In the rows, zero is written as 128.
Turns in one plane each, and the order they were made in; the first pair answered:
turn Fove:
| 138 | 111 | 161 | 146 | 160 | 130 | 125 | 139 | 133 | 125 | 105 | 149 | 135 | 179 | 136 | -> | 140 | 120 | 157 | 132 | 159 | 124 | 117 | 145 | 127 | 125 | 115 | 156 | 145 | 180 | 119 |
| 103 | 164 | 159 | 113 | 127 | 144 | 113 | 137 | 129 | 145 | 161 | 117 | 130 | 136 | 112 | -> |  96 | 158 | 164 | 135 | 122 | 149 | 119 | 131 | 142 | 156 | 147 | 116 | 124 | 122 | 137 |
|  99 | 139 | 121 | 124 | 122 | 151 | 119 | 143 | 163 | 153 | 114 | 140 | 122 | 116 | 178 | -> | 114 | 110 | 116 | 133 | 124 | 167 | 127 | 131 | 144 | 119 | 106 | 115 | 100 | 151 | 176 |
| 114 | 147 | 141 | 128 | 114 | 105 | 137 | 149 | 127 | 139 | 157 | 125 | 122 | 123 | 131 | -> | 109 | 137 | 143 | 143 | 112 | 114 | 141 | 144 | 131 | 139 | 146 | 119 | 113 | 123 | 146 |
turn vevos:
| 127 | 154 | 111 | 108 | 115 | 117 | 121 | 125 | 121 | 122 | 163 | 118 | 134 | 113 |  98 | -> | 142 | 144 | 111 |  92 | 130 | 120 | 124 | 139 | 120 | 110 | 164 | 123 | 132 | 135 | 111 |
| 138 |  80 | 135 | 154 | 121 | 136 | 122 | 103 | 131 | 153 |  88 | 117 |  97 | 135 | 150 | -> | 130 |  90 | 127 | 156 | 109 | 133 | 117 |  93 | 124 | 163 |  87 | 114 | 102 | 118 | 130 |
| 147 | 112 | 131 | 133 | 152 | 127 | 128 | 142 | 121 | 109 | 130 | 144 | 114 | 165 | 135 | -> | 132 | 114 | 140 | 167 | 146 | 131 | 131 | 129 | 132 | 116 | 130 | 135 | 112 | 151 | 148 |
turn baza:
| 113 | 162 | 130 | 155 | 146 | 126 | 109 | 134 | 130 |  99 | 169 |  94 | 137 | 133 | 107 | -> | 118 | 158 | 122 | 139 | 145 | 126 | 114 | 138 | 129 |  90 | 176 |  92 | 131 | 138 | 114 |
| 114 | 152 | 133 | 106 | 115 | 114 | 125 | 141 | 154 | 181 | 114 | 164 | 154 |  75 | 145 | -> | 129 | 150 | 133 |  80 | 126 | 111 | 111 | 151 | 130 | 170 | 110 | 176 | 167 | 104 | 106 |
| 137 | 138 | 129 |  75 | 132 | 108 | 130 | 168 | 144 | 140 | 155 | 155 | 148 | 128 | 134 | -> | 116 | 142 | 134 | 106 | 124 | 111 | 140 | 157 | 164 | 157 | 152 | 150 | 141 | 101 | 160 |
| 126 | 127 | 128 | 128 | 119 | 131 | 149 | 128 | 146 | 136 | 130 | 127 | 113 | 108 | 157 | -> | 120 | 136 | 153 | 147 | 127 | 126 | 125 | 124 | 130 | 146 | 113 | 142 | 135 | 117 | 112 |
Now pairs of rows:
(two turns a pair)
| 111 | 122 | 142 | 113 | 128 | 119 | 127 | 170 | 135 | 145 | 129 | 112 | 111 | 163 | 124 | -> | 109 | 123 | 146 | 125 | 129 | 120 | 127 | 165 | 136 | 142 | 131 | 106 | 108 | 164 | 125 |
vevos Fove
| 123 | 114 | 104 | 120 | 109 | 132 | 123 |  99 | 132 | 154 | 122 | 132 | 118 |  87 | 107 | -> | 136 | 107 |  94 |  96 | 112 | 131 | 125 | 107 | 124 | 143 | 126 | 131 | 117 | 101 | 102 |
baza baza
| 165 | 144 | 123 |  98 | 124 | 115 | 110 | 112 | 118 | 125 | 156 | 162 | 131 | 133 |  68 | -> | 129 | 151 | 132 | 160 | 108 | 120 | 130 |  90 | 162 | 154 | 155 | 148 | 115 |  80 | 130 |
baza baza
| 110 | 137 | 124 | 139 | 113 | 125 | 116 | 104 | 119 | 143 | 123 | 130 | 135 | 136 |  93 | -> | 131 | 129 | 107 | 102 | 116 | 125 | 121 | 118 | 114 | 126 | 129 | 130 | 130 | 151 |  97 |
Fove baza
| 134 | 119 | 117 | 108 | 138 | 115 | 134 | 132 | 121 | 128 | 123 | 140 | 121 | 134 | 134 | -> | 121 | 122 | 134 | 141 | 139 | 116 | 133 | 126 | 132 | 138 | 118 | 140 | 121 | 127 | 144 |
vevos baza
| 128 | 141 | 133 | 127 | 122 |  97 | 102 | 133 | 112 | 128 | 153 | 117 | 121 | 124 | 134 | -> | 128 | 141 | 141 | 133 | 126 |  94 |  98 | 133 | 108 | 135 | 145 | 124 | 127 | 125 | 128 |
Fove baza
| 132 | 117 | 125 | 144 | 134 | 145 | 125 | 139 | 148 | 106 | 134 | 103 | 115 | 113 | 146 | -> | 128 | 123 | 141 | 157 | 142 | 141 | 107 | 134 | 131 | 109 | 123 | 110 | 131 | 126 | 106 |
baza Fove
| 114 | 122 | 155 | 195 | 131 | 149 | 128 | 113 | 115 | 116 | 115 | 122 | 124 | 141 | 137 | -> | 122 | 152 | 147 | 143 | 136 | 128 | 107 | 131 | 100 | 113 | 146 | 142 | 154 | 147 |  78 |
Fove Fove
| 126 | 110 | 114 | 138 | 102 | 143 | 131 | 105 |  99 | 152 |  85 | 111 | 124 | 101 | 108 | -> | 140 | 102 |  96 | 105 | 102 | 143 | 143 | 117 | 104 | 141 |  94 | 109 | 114 | 105 | 132 |
vevos baza
| 139 | 118 | 141 | 170 | 123 | 129 | 114 | 115 | 118 | 134 |  85 | 149 | 127 | 141 | 122 | -> | 145 | 120 | 131 | 151 | 119 | 125 | 107 | 116 | 106 | 137 |  86 | 152 | 133 | 140 | 102 |
vevos vevos
| 135 | 107 | 114 | 115 | 106 | 136 | 151 | 123 | 130 | 105 | 128 | 102 |  97 | 142 | 162 | -> | 108 | 127 | 151 | 172 | 104 | 130 | 124 | 101 | 121 | 136 | 104 | 112 | 121 | 127 | 113 |
vevos baza
| 116 | 152 | 167 | 155 | 133 | 119 | 109 | 143 | 136 | 133 | 140 | 131 | 132 | 130 | 142 | -> | 135 | 135 | 160 | 140 | 141 | 125 | 107 | 145 | 114 | 108 | 134 | 125 | 124 | 165 | 123 |
Fove baza
| 106 | 130 | 117 | 149 | 120 | 137 | 164 | 112 | 134 |  76 | 159 |  83 |  91 | 141 | 139 | -> | 101 | 156 | 106 | 125 | 111 | 123 | 149 | 111 | 121 |  86 | 175 |  91 | 111 | 127 |  89 |
vevos Fove
| 138 | 140 | 140 | 113 | 146 | 116 | 108 | 149 | 134 | 139 | 120 | 158 | 143 | 139 | 126 | -> | 136 | 124 | 148 | 140 | 149 | 126 | 119 | 144 | 144 | 134 | 113 | 148 | 130 | 145 | 156 |
vevos Fove
| 108 | 134 | 135 | 135 | 140 | 133 | 104 | 137 | 127 | 146 | 119 | 149 | 137 | 127 |  97 | -> | 117 | 132 | 112 |  97 | 136 | 131 | 120 | 153 | 141 | 144 | 133 | 152 | 131 | 116 | 130 |
baza Fove
| 129 | 149 | 193 | 148 | 173 | 112 | 109 | 148 | 140 | 135 | 130 | 175 | 161 | 141 | 114 | -> | 121 | 154 | 192 | 157 | 162 | 111 | 107 | 138 | 139 | 145 | 130 | 171 | 162 | 126 | 103 |
vevos vevos
| 140 |  98 | 129 | 120 | 135 | 144 | 144 | 136 | 124 | 106 | 117 | 115 | 102 | 163 | 173 | -> | 133 | 106 | 145 | 144 | 138 | 142 | 128 | 124 | 104 |  98 | 116 | 110 | 112 | 181 | 122 |
baza Fove
| 144 | 131 | 103 |  88 | 123 | 114 | 139 | 148 | 131 | 103 | 143 | 123 | 129 | 119 | 123 | -> | 131 | 126 | 112 | 118 | 118 | 119 | 150 | 144 | 153 | 124 | 127 | 125 | 122 |  95 | 164 |
Fove Fove
| 115 | 108 | 123 | 122 | 112 | 114 | 132 | 136 | 108 | 193 |  87 | 148 | 126 |  87 | 139 | -> | 132 | 103 | 110 |  89 | 118 | 113 | 133 | 148 |  99 | 182 |  90 | 151 | 127 | 100 | 134 |
vevos baza
| 142 | 140 | 142 | 130 | 138 | 126 | 109 | 120 |  96 | 100 | 143 | 110 | 129 | 158 |  86 | -> | 145 | 156 | 116 |  79 | 128 | 114 | 123 | 143 | 121 | 115 | 168 | 122 | 130 | 126 | 126 |
Fove baza
| 133 | 124 | 144 | 132 | 127 | 128 | 123 | 133 | 121 | 132 | 133 | 123 | 130 | 141 | 122 | -> | 128 | 123 | 141 | 138 | 121 | 129 | 129 | 132 | 130 | 134 | 137 | 117 | 123 | 131 | 139 |
baza baza
| 146 | 102 | 110 |  98 | 135 | 132 | 140 | 135 | 131 | 116 |  87 | 144 | 119 | 151 | 144 | -> | 115 | 118 | 117 | 144 | 113 | 132 | 140 | 111 | 148 | 147 |  82 | 134 | 122 | 106 | 151 |
baza vevos
|  94 | 121 | 164 | 175 | 154 | 123 | 144 | 118 | 137 | 142 | 119 | 129 | 135 | 140 | 160 | -> |  94 | 115 | 155 | 181 | 143 | 129 | 143 |  99 | 113 | 123 | 125 | 104 | 128 | 152 | 123 |
Fove vevos
